In the data rows, the value 128 means zero.
Here are some points, each followed by its number:
121 114 144 143 100 135 134 134 159 131 125 154 139 122 138 135 128 145 96 115 160 147 142 186 117 172 130 131 152 167 118 114 131 106 127 128 133 106 129 145 152 139 132 173 106 127 102 121 125 183 107 137 99 146 150 129 130 145 116 122 132 126 112 140 0
96 88 128 128 108 178 132 154 194 92 136 148 108 142 111 138 122 120 131 84 108 122 159 197 143 71 111 153 128 119 121 102 134 85 159 147 168 119 88 132 122 98 106 142 86 91 78 114 121 199 147 117 152 133 107 154 92 195 119 130 166 141 98 128 1
119 121 144 127 90 140 108 118 131 128 199 158 88 117 114 159 131 158 138 92 146 135 132 135 115 96 111 163 201 182 158 134 110 114 132 143 132 119 145 127 129 135 150 152 111 154 89 139 103 156 121 171 119 105 110 146 109 144 124 138 135 121 106 130 2
145 142 142 114 143 115 130 141 120 114 91 117 159 110 119 149 150 124 129 167 102 106 145 116 134 255 151 112 95 126 106 147 122 126 110 109 173 106 125 113 116 156 141 79 138 151 118 148 151 121 144 115 119 81 106 117 116 138 136 127 135 123 180 145 3
110 127 120 174 126 143 140 146 113 94 161 84 94 121 119 114 127 183 137 76 137 110 129 122 106 139 169 138 161 68 151 148 121 219 109 120 104 142 133 120 119 148 130 176 158 139 168 104 157 117 53 146 131 106 146 134 103 106 117 113 102 156 107 151 4
124 117 133 124 119 130 147 155 142 130 94 117 123 129 153 125 108 146 151 141 159 146 164 112 132 157 118 131 95 168 139 106 138 149 133 114 133 109 135 150 188 122 101 106 119 117 114 117 163 119 83 122 83 179 117 129 120 127 131 126 130 132 149 104 5
163 149 123 98 114 141 149 142 131 126 167 90 110 120 152 127 161 130 151 123 147 114 134 110 116 110 125 124 163 175 122 152 122 166 157 125 120 126 128 111 130 139 175 158 122 159 133 108 123 118 122 172 188 157 115 141 143 120 126 134 106 143 136 177 6
177 126 132 189 113 113 119 98 110 114 195 91 88 117 143 114 120 180 115 68 125 89 104 181 102 116 126 111 197 123 144 123 143 119 132 130 105 154 170 112 159 126 190 118 116 131 142 75 129 150 88 109 182 120 121 110 141 110 111 105 106 133 101 125 7
146 121 129 133 186 124 133 124 123 136 116 141 86 135 121 102 147 139 117 117 145 132 124 115 151 182 176 110 83 113 100 138 135 83 123 135 105 162 140 120 116 127 113 86 188 123 152 113 101 90 194 129 146 156 166 119 80 146 121 130 151 139 186 104 8
150 116 136 144 180 122 114 168 122 143 139 92 139 124 119 108 120 122 119 136 145 132 152 135 138 188 144 110 123 162 178 153 124 118 135 139 80 94 122 121 106 140 123 123 147 128 126 129 117 123 180 141 155 114 120 128 167 123 147 145 121 129 145 143 9
105 108 109 115 104 107 146 91 135 151 107 127 101 144 135 118 117 130 133 168 105 145 100 78 118 124 143 93 91 121 114 117 126 110 103 152 119 145 140 125 118 148 109 85 125 131 150 157 129 78 141 94 152 136 122 119 125 126 165 135 156 122 100 114 10
123 114 117 127 101 123 151 108 182 138 75 134 155 132 116 125 149 135 151 71 175 113 88 179 133 83 148 127 92 167 144 117 152 107 150 110 173 118 118 121 168 116 113 181 105 113 76 139 129 101 176 98 174 138 102 116 120 135 121 129 156 124 121 146 11
114 147 109 134 152 129 128 125 115 75 80 111 105 132 105 93 103 114 92 159 114 130 133 82 149 137 178 136 129 114 78 146 117 184 111 130 119 118 115 119 98 150 142 63 168 131 107 109 133 91 141 119 75 79 138 120 93 97 126 129 136 123 135 120 12
117 155 144 120 160 115 132 130 101 80 110 94 115 122 107 109 127 147 113 153 115 125 110 124 149 159 124 115 134 105 126 134 150 89 112 112 101 145 142 142 126 129 175 128 107 168 137 125 94 104 112 129 103 96 229 104 128 130 120 133 115 162 128 151 13
128 158 150 118 127 130 126 114 118 164 103 114 146 127 142 175 129 158 171 135 135 128 126 108 109 58 138 129 146 144 171 126 126 132 167 117 95 157 174 114 169 144 101 101 129 107 168 121 119 113 87 134 104 150 120 149 119 114 120 133 115 147 124 118 14
118 103 129 134 201 128 100 128 153 123 87 129 171 126 133 109 122 141 131 155 142 153 161 91 142 144 125 115 101 97 138 133 126 135 119 109 148 122 151 132 102 168 138 115 150 162 109 141 158 137 131 114 130 138 140 121 136 143 123 115 130 121 107 113 15
135 150 126 124 109 139 151 96 137 133 162 111 86 130 144 120 112 119 158 133 142 151 79 160 133 69 114 142 158 152 114 126 128 111 118 128 108 108 94 128 195 114 134 208 131 144 135 117 133 214 109 121 154 114 160 155 151 124 118 138 93 117 153 129 16
113 133 146 119 109 131 148 180 149 141 84 101 137 118 164 150 127 114 123 102 114 135 132 153 114 105 150 132 157 178 80 114 134 158 118 142 114 86 126 158 148 115 101 161 86 138 97 165 136 137 173 134 148 94 141 121 129 123 115 132 129 115 117 121 17
141 126 128 153 97 126 111 159 122 78 128 100 102 121 149 150 130 169 131 112 130 106 108 172 115 174 137 154 207 147 180 138 133 111 166 112 87 142 148 106 136 120 114 126 169 195 147 97 105 126 99 146 130 99 117 124 112 111 119 113 103 149 111 152 18
140 175 123 154 100 113 131 111 112 101 188 102 95 117 135 167 134 129 150 67 124 115 93 202 103 49 133 163 172 137 142 124 144 119 128 129 87 167 169 115 120 127 140 224 120 94 145 103 128 139 64 129 169 86 194 117 126 110 112 112 100 139 88 143 19
92 85 155 115 83 162 110 134 142 212 83 166 134 132 103 125 116 89 99 99 95 136 141 162 127 41 94 113 143 164 131 98 134 66 169 147 211 102 84 125 109 81 126 146 85 100 72 106 124 167 112 122 160 133 87 123 101 138 116 108 159 137 87 126 20
85 86 139 126 69 135 121 121 171 152 118 171 128 144 107 143 146 98 114 90 106 126 172 180 144 63 120 152 114 113 133 98 155 86 145 119 218 118 89 119 136 99 116 126 105 109 77 147 125 140 111 91 160 156 94 131 116 154 116 108 151 120 92 115 21
New points follow, each followed by the numbers of its two nearest points above by angle, nearest first.
115 114 108 96 128 109 125 66 137 164 113 192 163 149 127 117 122 113 95 148 102 153 123 117 124 131 122 91 113 82 99 110 104 118 109 130 180 116 98 112 109 113 117 75 150 106 162 179 82 75 226 90 101 101 86 115 94 122 172 125 152 119 140 116 10 8
150 149 111 122 163 143 135 143 116 109 160 109 151 128 153 135 175 124 132 179 132 100 103 132 116 185 152 182 132 115 159 124 101 107 109 109 104 104 172 140 117 144 180 119 122 130 166 116 120 105 98 117 130 153 168 141 167 119 120 115 96 122 119 126 13 18
180 124 131 141 126 127 178 110 132 101 142 139 151 126 111 162 112 120 150 184 121 148 125 171 123 193 100 139 167 178 133 152 144 149 120 125 106 130 139 135 131 134 135 112 159 146 150 138 121 128 99 136 126 145 143 129 169 132 124 150 124 132 142 136 18 3
137 161 135 118 109 114 135 126 140 183 143 121 153 122 158 120 131 138 110 190 118 164 116 152 134 187 146 110 122 135 171 186 124 135 123 116 118 155 112 140 119 130 141 161 136 153 142 138 102 109 160 137 154 139 128 122 135 107 132 137 114 134 135 145 9 6
140 174 136 136 131 122 108 117 117 106 193 83 99 116 154 97 115 108 141 92 109 104 100 202 104 106 124 163 140 117 94 116 147 126 135 136 97 130 124 122 139 124 195 200 111 99 136 88 122 109 57 171 173 107 133 106 134 107 110 109 99 135 96 145 19 7
118 139 119 126 115 129 127 102 132 129 179 143 129 143 126 117 126 174 130 110 146 140 144 64 131 121 136 114 126 101 152 156 130 182 129 126 110 140 165 145 140 130 107 117 120 98 138 102 118 104 123 135 169 158 93 132 118 103 141 129 119 132 147 118 4 14
139 110 111 119 134 112 126 149 120 129 98 144 175 152 142 95 94 128 113 177 142 142 156 61 162 125 150 97 120 93 97 144 137 199 117 129 97 119 114 119 111 180 120 101 130 142 172 146 90 106 126 106 86 138 96 107 153 120 148 137 129 111 148 135 12 15
123 96 129 125 105 126 122 115 141 143 129 144 102 134 129 147 127 146 177 86 122 127 126 141 135 132 113 164 170 167 106 123 139 117 125 141 161 116 120 129 91 110 162 152 108 122 105 113 156 150 108 122 118 114 146 158 119 140 117 131 119 117 117 113 2 1
143 141 127 161 133 121 107 104 103 156 166 104 92 121 142 115 145 195 138 137 132 115 108 88 115 153 114 141 121 114 176 145 131 143 135 125 135 132 110 119 134 122 118 113 170 163 191 133 150 132 163 100 98 180 131 123 99 123 118 121 120 133 109 149 4 18
167 114 122 117 79 120 108 133 124 180 112 130 139 143 167 138 144 115 142 128 128 112 83 64 110 204 137 97 108 97 155 130 117 122 107 129 128 129 151 124 136 158 118 94 131 115 141 136 126 129 234 129 121 162 112 150 186 130 127 135 132 119 127 118 10 3
108 151 116 118 75 121 115 118 99 91 72 86 102 128 117 115 111 100 110 110 105 131 131 134 124 147 137 150 140 157 128 135 138 153 117 101 67 152 102 147 120 116 132 97 156 140 143 87 105 95 151 136 60 102 175 120 125 112 110 107 94 165 117 158 12 13
98 109 147 118 119 134 152 134 127 126 113 126 117 145 125 114 129 185 151 77 143 119 118 163 116 144 124 120 140 165 151 112 132 98 126 130 137 122 154 139 162 113 130 173 133 107 165 147 170 103 125 149 144 112 140 133 101 121 126 136 108 142 131 123 11 19
116 139 100 116 52 135 82 135 107 99 54 84 124 141 91 84 96 93 79 115 109 137 123 26 151 238 135 94 118 56 49 147 89 115 88 134 114 94 83 101 64 108 113 48 149 107 166 154 101 77 161 85 40 67 137 102 99 114 163 132 114 108 121 111 12 3
116 146 142 143 128 146 119 101 104 123 153 114 98 123 173 140 144 109 165 109 114 123 121 89 109 106 108 143 104 183 145 123 134 107 115 116 91 160 190 129 157 104 136 202 136 128 115 91 143 214 89 129 150 107 182 111 132 112 114 115 103 138 105 163 19 16
139 121 140 159 73 127 117 140 127 155 139 132 116 126 145 104 110 168 112 103 120 111 96 154 126 74 115 127 175 147 102 125 101 109 151 142 105 118 131 125 140 113 150 179 122 100 86 105 98 163 112 80 196 154 128 138 108 138 116 134 128 123 112 131 7 16
93 94 120 93 123 126 130 151 147 152 110 198 120 119 126 127 120 97 112 119 127 123 118 36 122 104 92 112 103 132 132 105 117 67 144 128 97 102 92 154 84 126 98 139 98 114 96 127 92 168 182 91 173 119 93 121 118 159 113 119 148 127 127 109 20 1
143 112 149 111 90 128 103 123 139 118 187 92 115 127 143 116 135 157 137 134 138 88 131 147 105 70 132 215 136 179 187 134 145 139 134 136 119 189 172 131 164 97 131 196 90 117 147 112 144 112 105 171 109 147 120 140 150 112 115 109 108 135 97 135 19 2
109 113 141 121 111 148 125 123 163 142 173 85 124 137 143 141 163 120 131 98 124 134 154 227 133 92 122 139 140 221 100 107 129 93 170 149 125 90 100 127 136 95 83 140 96 122 91 151 132 217 106 142 134 111 149 130 99 133 113 119 146 121 96 92 1 0
176 138 126 149 171 127 110 158 109 111 179 126 122 126 129 115 140 153 123 80 124 138 154 127 127 131 161 130 132 74 116 129 142 120 109 126 102 133 128 131 96 137 146 92 94 132 144 124 143 148 226 147 123 146 165 135 152 138 140 142 137 130 138 130 8 9
134 142 113 148 146 130 144 160 104 117 97 109 121 147 116 100 116 95 110 162 101 156 100 73 174 210 132 108 109 70 116 140 107 238 108 140 135 157 102 120 114 132 133 76 152 109 153 100 115 103 175 124 84 112 162 136 146 118 135 101 129 122 152 110 12 3
138 131 122 117 103 125 168 145 123 126 129 163 154 128 107 125 130 146 122 115 130 130 139 113 136 141 113 114 104 85 89 117 98 101 112 136 112 148 115 146 147 116 105 83 128 116 143 161 171 121 142 117 110 159 105 128 140 155 132 117 129 127 111 139 10 5
152 140 133 125 130 161 119 109 139 140 124 144 115 129 139 148 170 157 60 162 139 126 135 191 124 140 130 119 162 140 167 144 108 129 116 126 120 91 128 116 174 177 130 171 142 124 123 143 154 134 83 132 153 150 156 115 128 122 137 131 109 136 152 113 0 16
104 100 122 117 103 121 134 146 130 170 124 174 147 123 124 194 146 118 134 134 139 130 149 119 132 133 102 112 109 115 138 106 113 83 130 133 185 104 130 140 169 130 95 94 113 137 95 132 121 141 138 126 114 122 120 124 99 156 132 130 118 116 115 130 21 20
153 181 140 154 174 128 115 129 92 118 134 97 124 132 116 109 156 98 132 64 125 119 136 81 108 83 124 133 130 124 178 132 123 121 141 115 104 134 127 114 165 123 174 143 174 105 153 129 94 127 121 131 114 116 159 136 156 115 118 132 99 163 92 197 19 4
130 130 135 127 82 133 102 97 131 194 105 114 99 119 132 163 105 136 102 82 106 100 98 218 132 38 98 224 120 146 153 110 151 84 131 141 141 102 123 139 180 103 111 252 105 112 87 97 84 254 63 129 106 108 141 136 93 126 116 127 121 118 105 123 16 19
151 112 108 101 143 105 118 144 128 111 81 106 127 144 128 132 130 122 94 169 134 195 112 87 135 157 138 94 122 134 133 101 119 168 108 140 135 108 116 120 98 132 104 109 147 118 158 206 88 109 181 110 124 207 89 120 160 130 135 152 120 112 99 142 10 15
118 166 145 159 202 144 133 128 101 92 147 89 115 114 125 137 138 114 97 153 106 159 106 132 118 77 151 150 130 78 170 158 149 196 141 117 92 134 153 129 101 135 177 133 160 156 188 113 150 154 100 91 100 141 158 117 100 112 122 133 108 151 104 140 4 13
105 112 146 106 109 117 146 147 150 110 125 112 173 123 118 135 147 110 132 129 116 139 128 194 128 81 116 137 128 158 125 110 135 98 115 141 164 114 133 145 103 118 121 161 116 134 106 143 128 167 192 120 108 135 133 143 148 135 121 135 147 131 122 140 1 17
132 114 117 115 99 117 157 101 112 116 128 112 178 144 99 106 138 142 155 161 135 151 172 91 125 152 133 104 111 64 127 148 117 140 103 122 171 139 144 114 106 127 127 117 113 116 142 148 117 106 107 127 88 138 119 125 134 120 121 134 129 116 174 128 3 15
123 148 138 115 150 128 128 141 122 147 135 113 132 119 134 130 129 97 108 153 149 101 129 164 138 147 158 119 129 122 121 134 111 159 110 128 112 142 142 130 115 145 127 102 117 139 151 141 99 115 129 158 135 129 128 110 101 119 123 140 122 131 200 115 8 3
143 104 104 99 203 100 122 96 132 141 118 141 145 154 122 136 102 117 101 113 134 110 158 87 124 255 117 91 117 93 125 111 106 150 92 128 133 123 115 126 79 138 85 52 120 117 154 162 125 90 140 79 135 81 92 111 160 119 192 173 136 111 139 114 3 10
118 118 143 119 132 119 110 109 133 161 103 103 146 115 149 107 113 165 162 112 141 123 130 114 127 91 115 124 164 176 198 115 150 92 171 136 129 128 102 134 145 108 106 134 119 145 98 113 86 148 51 127 91 110 117 170 97 116 121 116 126 129 127 142 14 20
